|  95 | 110 |  92 | 104 | 116 |  88 |  88 | 123 | 122 | 113 | 110 |  95 |
|  80 | 123 | 100 | 123 | 128 | 107 | 102 | 122 |  93 | 115 | 107 | 101 |
| 109 | 111 |  96 | 102 | 156 | 135 |  76 | 107 |  78 | 130 | 112 |  97 |
| 100 | 124 |  88 | 109 | 125 | 114 |  86 | 116 |  97 | 124 | 107 | 113 |
:
| 110 |  92 | 104 | 116 |  88 |  88 | 123 | 122 | 113 | 110 |  95 |  95 |
| 123 | 100 | 123 | 128 | 107 | 102 | 122 |  93 | 115 | 107 | 101 |  80 |
| 111 |  96 | 102 | 156 | 135 |  76 | 107 |  78 | 130 | 112 |  97 | 109 |
| 124 |  88 | 109 | 125 | 114 |  86 | 116 |  97 | 124 | 107 | 113 | 100 |

| 116 | 127 |  55 | 123 |  99 |  82 |  66 |  94 | 133 |  81 |
|  67 |  59 |  92 |  64 | 111 |  48 |  87 |  31 |  55 |  50 |
|  71 |  54 | 156 |  63 | 112 | 101 | 137 |  80 |  44 | 104 |
|  66 |  52 | 132 |  61 | 117 |  73 | 116 |  53 |  46 |  78 |
:
| 127 |  55 | 123 |  99 |  82 |  66 |  94 | 133 |  81 | 116 |
|  59 |  92 |  64 | 111 |  48 |  87 |  31 |  55 |  50 |  67 |
|  54 | 156 |  63 | 112 | 101 | 137 |  80 |  44 | 104 |  71 |
|  52 | 132 |  61 | 117 |  73 | 116 |  53 |  46 |  78 |  66 |

|  88 |  76 |  99 |  82 |  89 |  51 |  89 |  89 |  55 |  92 |  52 |  89 |  94 |  53 |
|  38 | 140 |  99 | 120 |  47 | 165 | 111 |  76 | 160 |  99 | 164 |  41 |  80 | 162 |
:
|  76 |  99 |  82 |  89 |  51 |  89 |  89 |  55 |  92 |  52 |  89 |  94 |  53 |  88 |
| 140 |  99 | 120 |  47 | 165 | 111 |  76 | 160 |  99 | 164 |  41 |  80 | 162 |  38 |

| 139 |  96 |
| 156 | 166 |
|  75 |  75 |
| 157 |  51 |
| 112 |  43 |
| 102 |  70 |
|  46 |  97 |
| 113 |  84 |
| 108 | 161 |
|  66 |  86 |
|  54 | 165 |
|  85 |  69 |
:
|  96 | 139 |
| 166 | 156 |
|  75 |  75 |
|  51 | 157 |
|  43 | 112 |
|  70 | 102 |
|  97 |  46 |
|  84 | 113 |
| 161 | 108 |
|  86 |  66 |
| 165 |  54 |
|  69 |  85 |

| 126 | 132 | 110 | 136 |
|  53 |  44 |  75 |  53 |
:
| 132 | 110 | 136 | 126 |
|  44 |  75 |  53 |  53 |

|  93 |  80 |  94 |  82 | 130 |
| 106 | 111 |  76 |  94 | 122 |
|  97 |  86 |  93 |  99 | 115 |
| 119 | 117 |  78 | 105 |  96 |
| 111 |  93 | 145 | 110 |  98 |
|  99 | 100 | 129 |  92 | 132 |
|  99 |  99 | 122 | 117 | 130 |
| 112 |  95 | 153 | 111 | 101 |
|  90 | 106 | 105 | 116 | 128 |
| 111 |  96 | 109 | 101 |  67 |
| 106 |  91 | 116 | 114 |  93 |
|  89 | 106 |  84 |  94 | 136 |
:
|  80 |  94 |  82 | 130 |  93 |
| 111 |  76 |  94 | 122 | 106 |
|  86 |  93 |  99 | 115 |  97 |
| 117 |  78 | 105 |  96 | 119 |
|  93 | 145 | 110 |  98 | 111 |
| 100 | 129 |  92 | 132 |  99 |
|  99 | 122 | 117 | 130 |  99 |
|  95 | 153 | 111 | 101 | 112 |
| 106 | 105 | 116 | 128 |  90 |
|  96 | 109 | 101 |  67 | 111 |
|  91 | 116 | 114 |  93 | 106 |
| 106 |  84 |  94 | 136 |  89 |
